(in the rows, 128 means zero)
Each path below is one point turned by a fixed rotation once a step. After each direction that follows a path, write how fast that rotation turns it, in degrees per step (0 if it stays still).
Each turn is a multiple of 5 degrees from 10 to 175, or 0.
Each row of a path follows its step; steps can be skipped.
Rotation 1:
step 1: [130 136 126 126 128 125 126 122 116 121 124 131 140 136 131 133 127 135
 127 124 128 131 135 125 124 134 131 125 124 117 131 131 116 128 122 120
 129 140 130 104 115 133 128 128 137]
step 9: [122 130 130 119 130 129 124 125 118 127 124 135 140 139 129 126 129 132
 125 122 118 123 118 115 115 121 139 133 137 115 120 132 130 128 121 124
 130 136 132 127 122 117 128 130 139]
step 10: [122 134 124 116 133 132 124 110 122 128 131 130 128 133 121 132 133 125
 116 118 115 129 131 128 124 139 132 140 124 126 112 132 127 130 120 135
 131 122 134 122 126 122 130 121 137]
step 12: [134 121 134 126 124 127 140 122 123 137 118 127 129 133 119 132 133 133
 118 128 124 128 137 130 124 134 141 115 126 128 131 122 123 130 125 125
 115 132 121 117 120 133 142 133 141]
step 16: [136 137 137 119 137 129 122 125 136 122 124 122 130 142 131 133 130 126
 110 138 129 127 125 132 137 121 135 126 124 119 118 128 134 119 132 133
 121 123 134 133 140 128 120 127 139]
step 19: [128 134 137 143 130 134 130 117 135 126 131 131 128 138 129 139 131 134
 112 119 110 128 131 134 120 130 126 130 131 128 133 138 129 126 136 123
 130 134 120 127 132 113 134 127 125]
step 20: [131 126 138 129 125 130 132 130 118 138 140 135 130 142 131 131 135 139
 117 119 114 134 121 131 120 130 130 133 133 132 130 130 136 126 123 122
 115 139 121 126 122 128 131 136 137]
step 27: [123 133 127 129 139 124 121 118 124 117 124 134 127 135 128 140 122 133
 112 130 126 127 127 135 127 132 123 134 126 123 138 132 133 124 146 126
 127 135 124 136 141 132 120 137 137]
Directions:
[129 126 127 129 130 129 129 127 132 128 130 131 128 126 126 133 123 126
 127 128 127 127 127 125 125 130 128 128 123 129 130 127 127 128 127 129
 129 126 129 129 130 129 132 129 128] : 170
[126 130 129 125 128 128 129 129 128 131 126 133 125 124 129 128 132 127
 128 123 128 130 128 127 129 127 128 128 124 128 129 127 130 128 126 132
 125 126 127 127 127 129 128 126 129] : 135
[130 127 129 127 125 126 129 131 128 131 126 129 126 129 129 129 127 133
 128 129 129 131 128 125 125 130 131 131 131 125 128 126 130 129 125 126
 130 128 128 127 129 130 129 129 125] : 130
[130 127 125 128 127 127 129 128 124 131 131 125 130 127 130 131 129 130
 129 127 129 127 132 127 130 127 127 130 129 128 130 128 124 128 127 126
 126 126 128 128 127 126 132 124 131] : 35
[126 126 126 128 130 125 127 130 129 130 126 126 127 133 130 127 125 126
 127 127 126 129 130 126 129 126 130 130 125 127 131 131 129 126 130 129
 127 130 130 132 128 126 127 127 126] : 35
[131 122 127 127 129 126 125 128 127 129 127 129 130 129 126 125 128 126
 126 129 126 129 125 131 130 129 126 131 127 128 128 127 126 132 124 130
 127 127 126 126 130 128 128 126 126] : 135
Rotation 2:
step 2: [129 121 114 108 125 129 125 125 122 131 133 120 139 123 141 127 132 133
 128 130 121 135 134 130 131 128 122 126 133 129 129 127 125 121 121 123
 125 138 126 124 122 133 123 120 134]
step 8: [124 124 126 117 120 132 116 127 130 129 123 118 122 132 122 122 123 118
 125 123 121 122 124 143 130 144 126 126 126 121 119 123 129 128 127 128
 126 141 123 123 130 121 128 121 128]
step 9: [130 135 128 123 133 131 138 139 124 134 131 129 127 139 133 122 134 129
 132 125 123 132 124 119 119 125 132 133 117 128 126 114 116 120 129 140
 130 129 126 120 126 127 129 130 139]
step 11: [129 128 117 123 132 128 134 129 130 118 128 138 137 130 123 125 131 129
 128 119 110 124 132 136 119 136 124 128 130 122 129 115 123 125 127 133
 134 136 122 122 123 134 130 124 120]
step 12: [126 119 128 126 141 124 119 122 125 142 134 119 126 139 138 128 138 117
 133 126 126 129 125 125 129 130 127 129 128 136 133 119 130 124 130 126
 122 139 125 132 126 133 135 127 139]
step 20: [130 124 134 116 135 129 125 124 125 124 126 126 121 129 136 131 145 115
 131 124 117 126 118 135 129 129 122 122 122 123 126 126 132 121 131 132
 124 143 126 128 120 136 125 128 132]
step 29: [118 124 134 117 133 131 119 125 123 132 125 124 131 125 137 126 126 127
 141 124 118 129 138 132 123 139 128 133 128 142 121 117 128 118 125 134
 132 133 125 125 121 128 135 124 132]
step 31: [131 125 124 126 133 132 122 126 134 131 123 125 134 129 121 121 134 122
 136 129 117 130 126 138 128 124 142 138 139 128 128 118 115 121 126 129
 121 127 130 137 118 132 126 139 127]
Directions:
[130 129 133 127 130 128 126 129 126 129 126 126 126 129 129 129 126 128
 132 126 126 129 129 126 128 123 126 128 130 131 129 126 129 131 128 130
 128 126 131 129 128 131 129 127 130] : 130
[129 128 129 127 124 124 129 126 128 130 127 127 131 129 126 127 130 127
 131 128 127 126 124 124 129 126 130 125 129 132 128 130 125 127 129 128
 127 126 127 128 131 127 129 130 124] : 120
[126 124 130 126 125 130 127 127 129 123 126 128 130 127 131 125 130 128
 127 127 125 126 130 129 129 127 124 127 127 128 126 130 127 130 125 132
 129 128 128 129 128 127 129 127 127] : 120
[125 128 130 126 132 126 128 131 127 127 129 127 127 125 130 129 127 127
 128 130 131 128 123 130 130 127 128 124 127 130 130 131 127 130 127 127
 128 133 128 130 130 128 127 126 128] : 145
[128 130 128 126 130 131 130 126 131 130 127 125 127 133 129 127 129 127
 125 131 128 127 127 130 131 129 127 129 125 130 130 127 127 129 129 126
 129 125 128 127 128 129 130 123 126] : 100
[125 127 128 126 129 130 129 125 126 131 129 127 131 126 129 126 124 130
 126 130 127 128 127 127 124 128 127 128 127 129 125 130 131 125 131 126
 129 127 130 132 130 128 130 129 129] : 130
